In the data rows, the value 128 means zero.
Here are some points:
tensor([171, 153, 127, 168, 145, 123, 076, 120])
tensor([150, 135, 089, 170, 113, 107, 144, 142])
tensor([143, 116, 087, 098, 134, 118, 164, 172])
tensor([112, 180, 161, 101, 072, 154, 125, 113])
tensor([127, 096, 110, 099, 121, 095, 130, 120])
tensor([129, 122, 111, 167, 114, 111, 152, 112])
tensor([131, 182, 163, 092, 111, 150, 101, 093])
tensor([103, 079, 113, 096, 152, 128, 150, 168])
tensor([135, 118, 107, 093, 112, 108, 150, 132])
tensor([144, 131, 111, 164, 105, 102, 131, 093])
tensor([211, 178, 095, 101, 099, 083, 088, 100])
tensor([121, 092, 103, 108, 120, 092, 128, 107])
tensor([128, 108, 084, 164, 134, 120, 166, 164])
tensor([149, 145, 137, 162, 131, 125, 118, 108])
tensor([148, 139, 118, 099, 102, 111, 133, 096])
tensor([087, 123, 180, 158, 166, 189, 112, 163])
tensor([081, 076, 086, 100, 119, 119, 206, 169])
tensor([099, 085, 162, 100, 195, 161, 117, 155])
tensor([154, 154, 145, 166, 148, 135, 111, 106])
tensor([136, 156, 186, 104, 169, 174, 076, 133])
tensor([131, 188, 164, 100, 097, 152, 104, 092])
tensor([112, 176, 154, 099, 096, 157, 122, 117])
tensor([181, 159, 113, 100, 126, 098, 096, 110])
tensor([133, 107, 078, 164, 131, 115, 167, 170])
28 more points follow, each with its number after it:
tensor([139, 144, 122, 099, 110, 123, 143, 108]) 0
tensor([115, 107, 095, 095, 088, 085, 160, 110]) 1
tensor([129, 112, 110, 156, 110, 102, 131, 091]) 2
tensor([090, 152, 177, 156, 119, 181, 105, 131]) 3
tensor([095, 109, 109, 101, 121, 134, 166, 136]) 4
tensor([089, 082, 161, 107, 194, 174, 100, 194]) 5
tensor([106, 099, 090, 100, 085, 094, 168, 116]) 6
tensor([080, 100, 203, 165, 221, 220, 093, 202]) 7
tensor([084, 071, 084, 103, 119, 117, 198, 162]) 8
tensor([155, 146, 107, 163, 086, 086, 122, 080]) 9
tensor([084, 086, 187, 162, 215, 192, 112, 179]) 10
tensor([148, 144, 131, 100, 121, 114, 130, 099]) 11
tensor([144, 136, 110, 103, 105, 098, 131, 091]) 12
tensor([120, 153, 138, 103, 112, 144, 134, 106]) 13
tensor([070, 062, 089, 161, 111, 105, 207, 161]) 14
tensor([107, 092, 089, 163, 131, 125, 187, 176]) 15
tensor([163, 182, 166, 165, 120, 140, 092, 096]) 16
tensor([103, 089, 139, 101, 152, 135, 110, 129]) 17
tensor([155, 152, 146, 099, 156, 133, 103, 104]) 18
tensor([106, 115, 128, 162, 146, 148, 161, 167]) 19
tensor([153, 156, 147, 095, 123, 126, 099, 091]) 20
tensor([116, 103, 099, 099, 103, 091, 147, 118]) 21
tensor([128, 108, 111, 160, 105, 102, 141, 120]) 22
tensor([135, 133, 138, 171, 125, 116, 096, 088]) 23
tensor([141, 137, 120, 160, 121, 112, 134, 104]) 24
tensor([105, 119, 120, 157, 138, 143, 164, 168]) 25
tensor([116, 121, 117, 095, 131, 132, 150, 117]) 26
tensor([158, 177, 165, 100, 126, 139, 085, 091]) 27
Which three of these numbered points are nearest to each point below, ignoring the 2 directions in which the first points spread most? Their numbers follow each, nearest first.
tensor([141, 136, 120, 167, 117, 110, 126, 103]) > 24 9 22
tensor([161, 158, 127, 092, 096, 103, 124, 085]) > 11 0 12
tensor([186, 146, 088, 164, 125, 100, 124, 140]) > 7 10 16
tensor([132, 194, 163, 100, 095, 152, 103, 082]) > 13 4 8
tensor([120, 090, 119, 099, 143, 112, 121, 138]) > 17 20 27
tensor([163, 152, 163, 165, 142, 128, 083, 106]) > 10 16 7
tensor([091, 082, 159, 099, 200, 178, 097, 195]) > 5 18 27
tensor([157, 128, 074, 092, 125, 112, 152, 149]) > 27 0 18
tensor([114, 088, 114, 163, 136, 108, 131, 127]) > 23 2 22
tensor([099, 095, 089, 164, 093, 096, 172, 112]) > 14 9 2
tensor([114, 101, 098, 163, 103, 097, 154, 131]) > 22 9 3
tensor([115, 181, 170, 101, 090, 151, 097, 094]) > 8 4 13
tensor([085, 156, 188, 096, 119, 181, 111, 139]) > 8 4 13
tensor([127, 111, 089, 104, 082, 083, 158, 106]) > 1 6 21
tensor([102, 108, 112, 098, 127, 139, 173, 159]) > 0 13 4
